In the rows, 128 means zero.
One turn sends every row of this set to another row. A few are shown first. Where does it send the rows asked after them?
Pasek: [113 158 147 164 122 113 133 143 110 105 120 144 129  92  97 110  97 113
 110 120 130 117 141 105 168 130 153 106]
tepe: [148 138 129 106 106 115 117 124 156 152 148 114 116 104 100 121 111 102
 150 110 114  94 141 107 153 151  95 103]
Gilu: [ 92 175 128 121  88 124 114 143 116 108 131 122 108 123 105 122 106 110
 107 127 119 131 161 103 136 115 110 125]
sivot: [106 180 143 125  95 138 114 145 123 114 128 121 121 132 102 122 103 105
 108 138 108 121 167  97 127 111 116 117]
lede: [131 126 140  93 121 103 120  93 152  78 151 112 115 101  97 110 143 100
 127 135 138 117 147 113 147 146 149  96]
san: [148 136 114  98 100 126 110 132 140 129 147 122 116 103 108 111 104 116
 167 115 126  95 125 110 154 143  97  96]
sonun: [151 135 110 146  88 146 108 105 135 140 137 105 131 104 103 119 100 117
 123 119 127 147 137 119 125 147 134 113]
fimas: [154 148 125  94 102 121 115 130 158 137 148 116 117 114 109 118 101 112
 155 113 110  94 128 102 139 148 104  97]
Rak: [130 160 129  96 112 106 109 141 140 111 156 143 159 118  88 113 128 104
 106 161 139  84 136 130 131 133 147  84]
duz: [124 167 150 147 118 116 140 137 110 111 127 144 119  89  92 105  96 110
 106 136 126 109 142 112 177 126 158 108]
lavun: [115 121 136 100 114 101 112  95 159  87 145 123 117 111 101 120 137 115
 133 136 146 114 139 107 159 144 156  78]
suk: [142 120 110 153  86 144 115 118 144 126 148 104 130 108 107 122 104 122
 129 112 131 150 125 115 129 148 135 104]
Tedad: [110 165 145 161 112 108 116 139 112 101 121 149 125  99  96 115 102 126
 112 130 127 110 140 108 174 134 160 110]
lefe: [108 171 146 130  99 142 126 140 125 118 146 121 117 132  99 115 116 104
  95 135 116 131 167 103 140 109 108 117]
gazoz: [136 127 113 152  83 144 104 115 138 127 139 104 129 110 120 114 107 139
 136 121 122 146 129 112 134 143 134 103]
Tekal: [137 146 134 111 122  97 113 134 130 113 161 137 162 120  87 110 133 100
  99 160 141  87 127 136 135 136 132  98]
badi: [117 119 139 105 115 104 118 102 149  83 152 116 118 103  99 117 145  97
 127 126 152 111 148 105 154 143 159  81]
gol: [115 149 124  95 119 110  96 137 135 112 146 141 155 111  85 112 128 107
 100 152 153  96 122 138 136 120 143  86]

suk moves to Pasek
lavun moves to gazoz
Gilu moves to gol
And these:
duz moves to lede
fimas moves to sivot
lefe moves to Tekal

One turn sends every row of this set to another row. A few are shown first. Where does it send the rows asked after them?
bivel: [118 115  88  97 119 113 132 135 124  78 124 114 132]
bub: [138 151 116  90 132 127 143 135 148 102 115 135 127]
Vutis: [132  98  72 135 126 100 114 125 126 108 128 136 105]
Zaka: [121 102 103 148 142 127 105 110 165 111 137 159 117]
ziros: [135 122 115 123 115 157 100 110 153 100 127 113 141]
kug: [149 150 100 129 112 125 138 118 141 103 126 105 118]
bamob: [131 139 118  96 141 123 155 136 135 107 112 134 133]
rudo: [140 111  94 101 158 154  92 103 134 110 126 140 126]
bufev: [129 127 114 115 113 151 100 103 136  94 105 119 131]
dusa: [121 101  98  96 138  97 130 141 120  96 130 127 136]
pined: [121  90  81 125 123 113 101 126 122 104 150 146 121]
nima: [127 121  90 145 126 144  96 119 150 117 138 163 118]
lod: [119 129  96 129 152  87 136 109 155  96 140 122 125]
Bofe: [118 108  96 138 128 140  94 117 153 126 148 152 115]
nuti: [123 107  88 110 164 124 131  93 133 102 157 142 111]
zusub: [134 135 126 122 138 158 134 104 144 120 141 155 126]
nibak: [125 109  94  86 127  95 140 133 132  95 121 128 132]
Gapap: [154  93  98 112 149 148 100 103 137 124 134 135 130]
sev: [139 146 106 134 114 105 127 110 134 109 111 110 124]
norel: [126 149 117 126 131 154 134 122 159 111 119 155 124]
kipe: [142 147 112  92 145 137 129 136 137 106 121 126 150]
Zosim: [119  84  78 117 125 102 111 122 129 117 141 140 121]
moki: [131  85  92 109 152 122 141  96 143  95 147 137 111]
ler: [130 148 120 122 128 158 120 121 158 118 135 150 115]
koden: [138 124  87 120 151  95 142 122 165  91 130 117 119]

pined moves to dusa
koden moves to kug
And these:
sev moves to bufev
ler moves to Bofe
Zaka moves to Vutis

